Each path below is one point turned by a fixed rotation once a step. After each direction that follows a path, write how fast that rotation turns it, in degrees per step (0 if it stays still).
Each turn is a multiple of 5 degrees from 10 to 175, or 0.
Each row of a path follows its step; steps can be skipped.

step 0: [  2   5 -12  20  29  10 -16  15 -29  17 -11   0   2  -8  16   3 -34   2
   9  -4  11 -12  -8 -12  -5 -29   1  -3 -20  30  -4 -49   0  31 -11  -5
 -28   7  -5 -33 -20  -9  15]
step 2: [  1 -31 -40  -8  26  11  24  15   8 -23 -14  -3   3  20   0 -16 -27  -7
  -8   0 -16  -6  -5  29  -2 -30  -5   6   7 -20 -26   8   4 -30  -7   2
 -19  14  25  20  34   3  -7]
step 4: [ 25 -27  18 -17  32  -7 -19  -7   1  36  12  18   4  -7  13  13  12  40
 -14  32  -8  14   5 -13  -4  -7 -34 -21   5 -16 -17  -9 -10  -3   6 -19
  -2  19 -24  20 -17 -16  -7]
step 5: [ -1 -11  -6  -4 -44 -12  -7  15 -19  -9  -4 -22 -10 -27   4  31   8  -1
   6  15  24  -8   7 -35 -20 -30   7 -14 -15   2 -11   8   3  21 -24  16
 -12  26   3   6  33 -25 -14]
step 6: [ 12   1   9   4 -13  27  -4  12  26  -5   6  10   1  -9  20  -1 -44   0
   1 -11 -10  11  19 -22  13  30  20 -23  -5   3 -16   1  26 -18 -38  -5
 -35 -27 -14  -4  16   6  26]
step 7: [ 23   7   5 -19   4  15  22  15 -18   2   9 -16 -31  -6 -23 -31 -39  -4
   9   9   3   7  -3  -6 -15  -5 -22  43  -1  -5  14   6 -26 -20  10   0
   5  -2 -42  -2  21  20   5]
step 8: [ 39  -8  12  -5   6  -1 -10  13   8  -5 -35  16 -14  16  14 -16  38 -21
  37  17  -2   1 -33   4   7  36  13   6 -10 -17 -19   1 -10  -1   5   4
   8   9  10  25  23  11 -21]
step 9: [ 10  25  -1 -19  -2   4   2 -18  -4  11  -3  32  -7 -22  -6  42  12  17
   6  -5 -14  14   6  26   0  -4  10   5   7 -47  12  10  24   6   9 -19
  -3  37  10 -28  24  -4  18]
step 10: [ 34   8 -10   5 -40  16 -39  11   4  -1  18 -18   9 -28  -1  -4   4 -20
 -21   1   5  10  10 -14  21  19 -50   2  18  -3  -1  -2   9  12  11  -5
  18  -5  12 -10 -10 -34   6]
step 11: [  3  18  21  16  -1  22  12  -9  28 -20 -27 -22  -3 -35 -12   1  25  10
 -19  -2  -5  15   6 -16 -33  -7   6  13 -35   9  -8 -19 -10  -6  11 -19
 -36 -29  -9   3  -1 -16 -14]
[  0   2  -9   0   9  -9   8   0   3   4   1  -7  -2  -2   7   7   0   1
   6   1  -8   2  10   8  -4  -4  -3   3  -1  -1   5 -10   0  -3  -1 -10
  -3  -3  -6   0   8  -5  -1]	155
[  3  -1   0   4  -2  -2  -8  -5  -5  -5   4  -7   0   2  -1  -5 -10   2
   2   1  -8  -8   7   1  -1  -5  -7   0  -2   2  -9   0  -1   1  12   5
  11   6   3   3  10  -1  -1]	135
[ 5  9 -5  1  1  2 11  2 -8  5  5  6  2  0  1 -8 -2 -1 11  4  6 -7 -5 -5
 -7 -1  3 -8 -3  7 -2  1  4 -5  2 -5  4 -6  1  0  4  2  8]	55
[ -7   4  -8   2   9   3  -5  -4   0  -3  -5  -1   6   8  -5  -6  -2  -5
  -5   4  -1  -9   0   3  -8   0   1  -6  -3  -4   7  -2   2   1   4   2
  -2  -3   4  -8 -10 -12  -5]	25
[  0   4   4  -3   3   5   2   3   1  -3   2  -1  -8   1   1 -10   6   4
  -5   0   0  -4  -2   4   5   2 -13   1  -7   6  -4  -9 -11   6   0   1
  -2  -3 -10  -4  -5  -2  10]	100

step 0: [-23   0  -1  14  31   5   5  25  11 -33 -18   7   2  -4  17  13 -25  -9
  14 -13 -10  13  12  -8  19  33  17   8 -12  20  -8 -41   4   2  17   5
 -25 -12 -16   4  10 -18   4]
step 1: [ 20  -9  -7  17  15 -20  -2   9 -27  15  -1 -22 -14  -3   9  20  -2   7
  19 -16  -7  16 -26 -38  33 -13  -6  14  -6 -24   0  -3 -24  -1   4  21
  -3  11 -25  15  12   2 -34]
step 2: [ 15   0  32 -16  -6   7   2 -18  -4  21  -3   6  -4   7 -35   0  12  22
  30  11 -27 -10   4   4  26 -19  -1  17  26  15   7  10  -9   0  -1  -7
 -21  38   8  23  -3 -25   9]
step 3: [  6   8  25   3   1   0  10   6  13  49  -5  18  12 -32 -14  -1 -34 -33
 -16  -2   3 -14   1  -1  16  29   7 -25  -8   1   3   8   4  26  -8 -12
 -11  11  30 -17  -1 -12   6]
step 4: [  3   0   2  16  -6 -10   8   7  -2  -4   0  -6  17  -7 -10   2 -39   1
   6 -20  31  -8   5  38  11 -11 -22  -5 -42   4 -11  15  -5 -23 -18  23
 -16 -19 -30 -10  21  -2  14]
step 5: [-13  -7  -3  10  11 -38 -14  -3 -11 -31 -11 -11  10   6   2 -11 -30   4
  28 -10 -36  -8 -11  20 -16   1  24  28 -10   7  23   5  -7   3  -5  -7
   9  -7 -18   8 -27 -26 -18]
step 6: [ 20   1  17 -20 -23  -4   3  26 -15  11  -9 -20  -6  -7  13  -4  11  -7
  -9   6 -35  25 -11 -25   6   4   8   5   4 -11  12  14 -10  41  11  -3
  -6 -22 -34  19  -7 -15  30]
step 7: [-20   4   6  15   1  38  -7  14   7  22   5  -2   8  -5 -17 -31  30  -6
  23  -4   8  10  23  -1  22   3 -12   0 -17   9  -7 -18 -50  19  -4 -22
 -14   9  -9   4  14 -13   4]
step 10: [  0   5 -27 -17   5 -17  13  13  19   2 -23 -17  -1  -5  20   3   3 -24
   4 -26 -10 -16 -19   7  15  14  -3   0  -2  33  22  25 -23  24 -23 -17
 -11   2 -16 -14 -19  25 -25]
step 11: [  4  19 -12 -14  18  18  -2   1 -14  19  23 -49  29  24 -12  23   0   6
  -9   6  -3   6  22  17   4 -18  -5  15 -17   3   1   8  17  31   2  -5
 -11   2 -36  11 -10  -1  12]
[  1   0   3  10  -3   2   3   0  -1  -1  -5 -12   3  -1  -3   2   3  -4
  -5   6   4   0   2 -10   1  -2   3  16   8   6  -1  -5  -3   0   6  -4
   6  -4  -5  -4   7  -6  -2]	65
[ -3  -3   6   1 -10  -6   5  -4  -5   2  -3  -4   2  -1   2 -18   0   1
  -2   7   5   4   0   5  -9   4  -2  -3  -8  -2   8   1 -12   1   3  -1
   0  -1  -3   2  -4  -4   2]	25

step 0: [ 18  -6  -2 -13 -18  -4  -1  22 -25  19  13  -8 -14  -6 -17  14 -50 -39
  -9 -22  10  -3   4  -3  18  24  10 -19 -16 -16  20  24  29  18  17   1
  -3  -1  18  -4   8  11  -5]
step 2: [  3  35 -24  15  -7  -2   4 -12  -9 -29 -18  -3  28 -35  14  -9  19  14
  -3 -16  -7 -19  17  24   7  23  -1   4  37  10  25   8  -4 -10   4   4
  -1  -1  -6  -7  41 -22  -3]
step 3: [ -7  25 -23  -5  32  26  21  -9   6  12 -13  23 -28  20   0  -7  -6  -4
  -1  12  35  -3 -30   5 -10   4  20  17   9 -10  42   4   7   2 -28  16
  15  -2  -9   9   4  -8 -25]
step 4: [-20 -13  -3 -18   2  47  18 -15  15  10   3  -4  23  32  -1   4  15  -8
  -1  13 -34  17 -11   7  -9   9  -4 -13 -29   5   6  22 -14  21  33  -4
  24   8  23  -4   2  -2 -16]
step 6: [-23 -10  19  17  19  -6   6 -14  13  21  -1   5  -6 -45  25 -18 -40 -11
  -5  -9  -3   2  14 -14  20   3   2  26  -1  -1  -9  -8 -10  13  -8   0
 -11  37 -20 -28 -14 -25  -6]
step 7: [ -1 -11 -15 -10  -2 -35 -26  21   6  -6 -24 -21  20   7  23  23  -3  -5
 -12  -6  18  10 -13 -18   9  16  17  -4  15  -8  44  11 -24  -7   6 -21
  -5  20  25 -20 -26  -4 -15]
step 8: [  7  17  -3  29  -4   0  25  19   1  -5 -34 -14 -20  14  -7  27  16 -11
  15   9  -1 -17   8  -7 -12 -29 -56 -16   5   3  24  13  31  -3  10  -1
  -5  13   1   1 -20  -5  -8]
step 9: [ -3  34  28   9   1   8 -11 -36 -28 -27  -4  10  -3 -14  -7  19  15  -6
   0  -8 -38   2 -14 -24   2  34  -7  -8   4 -28  -5   6  13   9   3  41
   9 -13  -7   4  -8   0 -13]
step 10: [  1   0 -11 -28   3  10  -5  -2 -19  14  12   5 -15  13 -22  27 -17  38
  -8   8  -9 -41 -10   2  17  11  33  -4 -10  -1  -6  24  11  -6 -22  10
   0   6   3 -30   6 -41  12]
step 11: [-17  -2 -33 -10   5   6  26  -2  -4  -3  14 -38  10 -24  14 -14  -9 -12
 -15  20  -2  -8   7  29  40 -21   2 -41 -23   3   2  -2  -5   0 -20   1
  29  -5   3  -1 -15   6 -13]
[ -4  -4  -7 -14  -3  -5   5  -4   3  -4   2  -5  -7   4   4  12   2   1
   7   2   3   7   1   0  -2  -1   5  -5  -1   3  -8  -2   5  -2   3  -8
   2   7   7  -5   4   0  -9]	110
[ -2   1  12   2   2  13   5  -5  -5   6   7   3   4   3  -4   7   1   5
   8  -1   1   2  -6  -1   2   4   2  -9  -2  -6  -2   6   3  -3   1 -10
  -7  -6  -4   4  -3   0  -3]	70
[  4  -2  -2  -3   2   2   1  11   2   0  -3  -5  -8   4 -18  -1  -5  -2
   4  -3  10   0  -7   5   1  -5  -3   1   2  -4   3  -1   7  -4  -5   0
  -6   3  -5  -4   7  -7   5]	145
[ -1   8   0  -6   3  -3   2   0  -4   1   7  14   1  -8  -1  -2  -3 -10
   6  -5   2   0  -4  -7  -5  -4   0  -3   3  -9   0  -7   1  14  -4  -1
   2   6   4   3   1  -2   1]	120
[  2   3   1   7  -6   0   2   4   5   5  -8  -1   4   5   0   6  -7 -11
   8   5  -1   7  -2  -1  -2  -2   2 -12  -5   6   1  -5   1  -2   6   5
   8  -5   5   5   0  -2   9]	95
[  9 -11  -6   4   3   5   1  -5  -8   2   8  -3  -5  -4  -6  -3  -4  -7
   1  -2  -7  -2   6   1   8   3   9  -2   1   3  -6  -4  -2   0  -1  -2
  -2   3   8  -4  -8   0   9]	70
[ -1  -7  -3  -3  -8   9  -9   3  -1   1   3   4   7   4  -2   6  10   3
  -6   5   6  -1  -2 -11   7  -7   0   0 -10   0   7  -1  -5   4  -1  -2
   0   6   5  -4   3  -4   6]	115

step 0: [  9  10  28  14 -12  -7 -28  12  15  -9  -9 -11 -30 -26  23  -5   6  14
  10  25  12  26 -24  23  14 -10 -11   6  28  -6 -18  -4  11 -14  27  -2
 -33   5 -26  40   8 -28 -10]
step 1: [ 13  -4   2   8  -4  -2  -5   2  -1   5 -36   1 -37   3  48   0 -25 -22
 -23  13   7   5  32  22  24  12   1   2  18  -3 -10  16 -10 -19  22 -20
  -4 -31  35  24   4 -30   4]
step 2: [ -5 -22   1  20 -11   6 -27  15  21   6 -25 -14   5  15   4  35 -25  -4
 -26  31  14  21  19 -34  16   6  26  28  -4  -6 -33  17  20   8 -13  10
 -26 -24   0  27  -4   2  11]
step 4: [ -5 -15  10  22 -17  21 -10   0 -15  16 -19 -18 -27   7  -5 -11  -7  16
 -13  52 -13 -23 -25  11  26 -21  -3  -3  -9  27  -2 -26  45  23  18  17
   0  -6  11 -10 -21  -6  16]
step 6: [-14  -9  -5  54 -10 -34  -9   0  11  48  12 -23 -22   7 -21  -7  -6  -3
   1  15   5 -31   9  -2   3  20   7  18 -14  19  -5   6 -24 -10   1 -16
   8  13   6  36 -36  -8   9]
step 7: [-19   8  14  51   8  20 -15  -5   5  27 -14 -15   9  -9  -7 -12   9  16
  -6  -5  20 -17  18   4  -4  14  27 -44  -2   3 -15   0   8  22   3 -19
 -28  32 -17  42  18 -17  -6]
step 8: [  3  -5  25  18   6  -8  -1 -20  19  14  11 -10 -17   4   1 -24  -4 -24
   0  32  10  -8  -7  40 -20  -9   1  10  -1 -10 -44   1  23  -5  38 -20
 -18  17 -10   9  32 -37 -14]
step 9: [ -9  -3  34 -17  -8  -6   4   1  26  12 -22 -19 -30  14  12   3 -31  -1
   2  24 -10  20 -10   5  28  45   5 -24  19   2  -4   7  10 -25  11  -7
 -21   6  10  16  20 -46  15]
step 10: [  1 -41  29  11   0  -9  -6 -11  31   5 -33 -14 -22 -10  -5  27  -5   2
 -13   5  23  21  39   9  12  19   8   0 -11 -32 -28  10  14 -23  15  -7
  18 -30  -4  14  -8   3  26]
step 11: [ -3 -27  -6  20 -21  -3 -16  31  -5 -12 -25 -32 -45 -12 -18   4 -20 -10
 -35   0  30   7 -13   0  -6   5  43   9  18 -15  -2   5  15  20  -8  -8
 -15  -3 -23  -9  -8  -9  25]
[ -4   5   1   0  -6  -5   3   4   1  -2  12  -1   1  -4   4   0  -2  -6
  -4   0   1   1   7  -1   7  -1  -7  -1   3   6   4 -12   9 -10   6   3
  -4  -4  10  -5   5  -7  -2]	90
[ 0 -7  1  3  6 13  3  1 -6  6 -6  3  4 -6  2  2 -9  8  0 -5 -2  0  9  3
  2 -1 -2 -7  2  2 -1 -4  7  3  8 -1 11  0  9  6  2  6  0]	125
[ -7  -1   4 -13   4   8  -3  -2   5   1  -5  -9  11   5  -1   3  -6 -13
  -1   8  -6  -1   1   3  -1   6   4  -4  -1  -2  -6   2   3  -4   2   3
  -2  -5   0  -8  -1   3  -6]	55
[ 2 -1 11  5 -1 -2 -3 -3  5 -9 -4  6  7  5  3  9 10  6 -4 -2 -4 -4  4 -3
  9  2 -5 -9 -8  6 -6  2  6  6 -7  3 -7 -1  0  0  2  2  1]	140
[ 8 -2  2  6  1  4  6 -9  2  9  6  4  2 -9 -8 -3  7 -4 -6  3 -7 -5 -3 -8
 -1 11  2 -2  2  1  4  3 -5 -2 11  6 -6  2 -2 -2  4  3  2]	35

step 0: [ -1  10  17   6  16 -32  17   8  -2 -19 -17 -13  -7  37  22  24 -11   4
  20 -15 -20  -4 -13 -25   7  14 -11   8   7 -13 -26  -5 -33  23   0  -1
  -8  27   5   7   1 -15 -10]
step 1: [  7   4  21  22  24 -11  13  -8  -6 -17  -6  24  -9  30  18  11   8  10
 -17 -28  11   7  -5 -21  14  13 -28  -2  33   6   6  -3  -4  34 -11   3
 -22  10   2  28 -10   1 -16]
step 2: [-26   9  -5  11  30  -4  -6  14 -21 -11  -7  21 -23  -1  -1   9   1   7
 -14 -12  16  45 -26 -26  -9   8 -13  -8  20  33   4   9  -8   5  -8   3
   7   2   6  24  -8   8 -27]
step 4: [  7  -3  26  -6  12  20  -4  20 -21 -11  11  16   5   8 -29 -15  17  31
 -14 -12  -7  -4 -33  -4  27  15  15 -23  13  14 -12 -26  -8 -11   9 -10
 -28  18  11   0  -6 -10  11]
step 5: [ -5 -16   7 -12  41   8  19  17 -11  -5  18   8   3  -2 -14   0 -23   9
  -6  -4 -11  13 -26   3  47   6   6 -32  -1   4  -5 -10  10 -31  -2 -26
   2  12  -5   9 -12  26  -2]
step 6: [ -8 -16  27 -11  16 -17  23  20 -11   2  15 -22   5  -4   3 -13 -42  -3
 -12  14 -22  -2 -31  -9   6  -1  15   2 -27   2  20  -8   4  -3 -14 -23
 -13  18   1  24  11  23 -15]
step 7: [ 14   2  28  -4 -14 -22  38  12 -18 -17  -2 -20  -5 -16 -15 -18 -11  -4
   2  10  18  -3 -17  -7  20  -1   3  -6 -24   4   7  10 -12  17 -28  -7
 -43  29   6   5  -6  -2  -8]
step 8: [  4   4  12  14 -13 -13  23  14   7 -17 -11 -13 -33 -23 -13  13   2   4
 -11 -13  18  17   3  17  32 -30   5 -17  11  -4  17   7  11  -1 -22 -10
 -25  24 -20  11 -16   7 -21]
step 10: [-12 -18   4   5  -8   6  21  29   1  -5 -10 -17   3  -5 -29 -20   7  -4
  14 -12 -27 -15 -15  20   1  -4 -19 -11  11  34   7   3 -16  12 -13  37
  -3  18 -23 -21  18 -12 -17]
step 11: [ 10   0  -1 -10  14  -5  -6  18 -11  17  -9 -18  12  17 -29  24   8   0
   4 -14  -4 -12  -4  42   2 -18 -18 -25  16  14  -3 -27 -15   7 -12  16
  -7  38 -25 -11  -1  13  -5]
[  4   0   1   2   1   1 -12  -1  -9   4   6   3   4  -2   1  -1   2   4
  -9   5   2  -7   3  -5  -6 -10   3   3  -3   6   4  -4 -11   4   6   0
 -11   2   5  -1  -5   8  -4]	145
[-6 -4 -2  1  4  4  4  4 -4 -8 12  2 -2 -3 -1 -1  2  3 -4  8  1  7  0 -8
  0  6  9 -8 -6 -7  9 -8  1 -3 -7 -3 -7 -4  0  3  0 -5  7]	25
[ -1   6  -5  -2  -6  -7  -6   6  -9   7   3  -3   0   6   0 -10  -2  -3
   6   4   6   4  -6   8  -4   4   2   2   2  -5   7   0  -5   5   0  -6
   2  10  -1  -6  -3 -12  -1]	95
[ -3  -5   2  -8  -3  -4   6   3   3  -4   1  -3  -4  -4   5  -5   6   3
   6  -4  -3 -11   5  -7  -5   6   0   9  -4   6   1 -13   3   4   5  -8
   2   2   5  -3   3  -5  -8]	115
